In the data rows, the value 128 means zero.
Here are some points, each followed by its number:
tensor([161, 120, 134, 120, 127, 123, 112, 152, 138, 103, 127, 156, 093, 159, 136, 146, 137, 116, 099, 113, 127, 116, 114, 164]) 0
tensor([091, 125, 096, 123, 136, 086, 131, 144, 161, 156, 114, 093, 119, 138, 143, 113, 132, 115, 138, 103, 183, 180, 129, 127]) 1
tensor([106, 128, 143, 126, 118, 144, 134, 098, 115, 123, 155, 125, 132, 116, 130, 118, 142, 135, 169, 163, 087, 138, 132, 135]) 2
tensor([170, 124, 125, 110, 107, 169, 117, 126, 125, 080, 150, 159, 116, 133, 130, 150, 121, 121, 120, 148, 108, 139, 129, 158]) 3
tensor([144, 135, 128, 131, 154, 146, 139, 120, 114, 131, 124, 154, 140, 144, 119, 121, 122, 098, 123, 127, 112, 116, 097, 117]) 4
tensor([162, 151, 118, 120, 142, 138, 138, 114, 095, 136, 133, 153, 159, 140, 123, 106, 128, 089, 120, 127, 102, 116, 098, 115]) 5
tensor([095, 130, 165, 105, 172, 099, 150, 141, 094, 143, 006, 141, 133, 152, 159, 094, 169, 132, 150, 105, 135, 114, 137, 153]) 6
tensor([094, 110, 105, 112, 099, 123, 145, 141, 140, 155, 112, 090, 132, 079, 133, 146, 079, 132, 139, 110, 107, 158, 132, 093]) 7
tensor([168, 150, 129, 134, 139, 165, 124, 123, 149, 133, 148, 122, 157, 104, 109, 105, 138, 140, 146, 156, 058, 081, 103, 122]) 8
tensor([129, 119, 120, 135, 142, 105, 122, 068, 056, 123, 127, 210, 135, 182, 153, 126, 164, 114, 120, 098, 164, 142, 133, 142]) 9
tensor([121, 119, 210, 107, 138, 138, 094, 133, 163, 111, 135, 094, 127, 143, 103, 124, 136, 113, 182, 173, 186, 130, 149, 129]) 10
tensor([121, 132, 119, 119, 119, 107, 131, 142, 126, 130, 129, 120, 135, 117, 128, 124, 109, 129, 143, 115, 148, 149, 136, 118]) 11
tensor([150, 153, 104, 130, 094, 127, 132, 118, 133, 103, 166, 154, 107, 117, 131, 113, 078, 128, 124, 167, 105, 138, 149, 133]) 12
tensor([115, 132, 123, 122, 119, 112, 132, 121, 117, 144, 139, 120, 136, 101, 115, 123, 111, 147, 135, 125, 126, 132, 129, 086]) 13
tensor([138, 134, 148, 117, 127, 128, 135, 084, 065, 110, 141, 201, 152, 180, 159, 110, 132, 104, 071, 100, 133, 142, 136, 136]) 14
tensor([155, 108, 135, 129, 131, 118, 106, 150, 129, 112, 128, 136, 100, 140, 135, 132, 126, 127, 110, 102, 124, 110, 123, 158]) 15
tensor([131, 131, 123, 122, 129, 121, 113, 109, 082, 114, 138, 165, 123, 151, 144, 132, 134, 117, 080, 096, 124, 142, 126, 156]) 16
tensor([154, 118, 134, 119, 129, 119, 123, 148, 147, 104, 125, 139, 111, 153, 129, 124, 133, 114, 108, 112, 124, 107, 104, 144]) 17
tensor([138, 133, 099, 140, 069, 135, 126, 131, 131, 117, 144, 113, 134, 088, 099, 148, 085, 150, 122, 120, 128, 128, 134, 101]) 18
tensor([115, 108, 114, 091, 140, 112, 132, 126, 143, 120, 105, 147, 118, 117, 160, 135, 136, 114, 125, 139, 133, 136, 124, 187]) 19
tensor([108, 140, 128, 137, 134, 139, 121, 116, 128, 136, 147, 112, 136, 152, 143, 137, 130, 118, 148, 109, 147, 132, 141, 097]) 20
tensor([125, 146, 090, 132, 142, 149, 145, 122, 137, 153, 120, 123, 150, 070, 120, 128, 132, 101, 133, 126, 111, 140, 113, 126]) 21
tensor([145, 110, 137, 130, 141, 107, 122, 143, 172, 129, 043, 117, 107, 153, 113, 137, 142, 121, 134, 140, 142, 115, 134, 133]) 22
tensor([130, 136, 128, 133, 139, 153, 153, 085, 081, 138, 104, 157, 154, 133, 131, 108, 134, 115, 183, 111, 084, 090, 137, 114]) 23
tensor([100, 136, 135, 183, 141, 151, 161, 126, 136, 176, 121, 122, 105, 110, 115, 054, 094, 101, 117, 123, 096, 081, 094, 073]) 24
tensor([123, 094, 163, 117, 148, 111, 116, 163, 187, 136, 136, 079, 037, 128, 155, 153, 127, 139, 108, 132, 174, 096, 153, 158]) 25
tensor([155, 138, 125, 139, 129, 129, 134, 121, 142, 120, 127, 119, 141, 117, 090, 123, 139, 154, 135, 168, 097, 095, 124, 147]) 26
Which three points above are nearest to each new point by angle? Their numbers follow each, nearest first.
tensor([113, 116, 144, 148, 114, 142, 123, 131, 143, 147, 115, 114, 130, 110, 114, 109, 105, 141, 135, 144, 118, 111, 159, 120]) 24 7 18
tensor([072, 118, 106, 108, 124, 075, 130, 155, 177, 171, 124, 078, 126, 105, 146, 149, 145, 104, 118, 125, 187, 176, 134, 131]) 1 11 7
tensor([137, 136, 133, 141, 134, 118, 119, 103, 085, 106, 131, 175, 124, 152, 144, 118, 155, 131, 112, 098, 135, 144, 120, 127]) 9 14 16
tensor([160, 122, 138, 114, 141, 123, 114, 137, 137, 097, 129, 153, 089, 170, 130, 138, 144, 125, 097, 110, 128, 105, 129, 170]) 0 15 17
tensor([105, 129, 122, 104, 117, 115, 116, 110, 144, 132, 129, 098, 132, 131, 137, 119, 130, 147, 144, 134, 166, 167, 117, 133]) 1 11 10
tensor([129, 131, 126, 134, 124, 130, 133, 116, 139, 144, 133, 118, 121, 160, 124, 130, 138, 141, 134, 130, 133, 133, 112, 113]) 20 1 22
tensor([142, 117, 150, 108, 102, 116, 119, 133, 147, 132, 145, 116, 110, 137, 125, 128, 137, 136, 148, 151, 155, 129, 129, 121]) 10 25 22
tensor([132, 121, 164, 108, 123, 126, 096, 123, 128, 118, 138, 117, 123, 165, 106, 162, 123, 127, 156, 148, 159, 114, 132, 116]) 10 20 25
tensor([147, 142, 105, 113, 135, 124, 151, 130, 122, 120, 125, 111, 129, 087, 136, 116, 085, 113, 126, 142, 113, 134, 147, 147]) 12 21 7
tensor([175, 165, 114, 113, 128, 114, 134, 124, 125, 111, 165, 161, 120, 119, 128, 109, 061, 124, 135, 176, 119, 150, 141, 115]) 12 3 5
tensor([123, 102, 110, 122, 119, 106, 112, 108, 159, 143, 124, 116, 149, 135, 129, 159, 164, 113, 123, 096, 175, 120, 188, 125]) 1 20 25
tensor([108, 115, 130, 150, 134, 093, 169, 150, 158, 168, 105, 097, 116, 113, 114, 141, 112, 117, 112, 113, 125, 097, 095, 089]) 24 7 13
tensor([142, 138, 108, 143, 142, 142, 148, 151, 147, 114, 124, 127, 121, 111, 112, 132, 121, 107, 056, 098, 112, 100, 115, 118]) 17 24 4
tensor([132, 133, 116, 133, 116, 148, 155, 101, 135, 118, 138, 138, 126, 106, 116, 135, 101, 100, 123, 132, 124, 132, 104, 121]) 21 12 4
tensor([103, 108, 111, 140, 133, 111, 130, 122, 134, 143, 121, 089, 144, 123, 120, 150, 157, 133, 148, 119, 151, 119, 114, 118]) 1 20 7
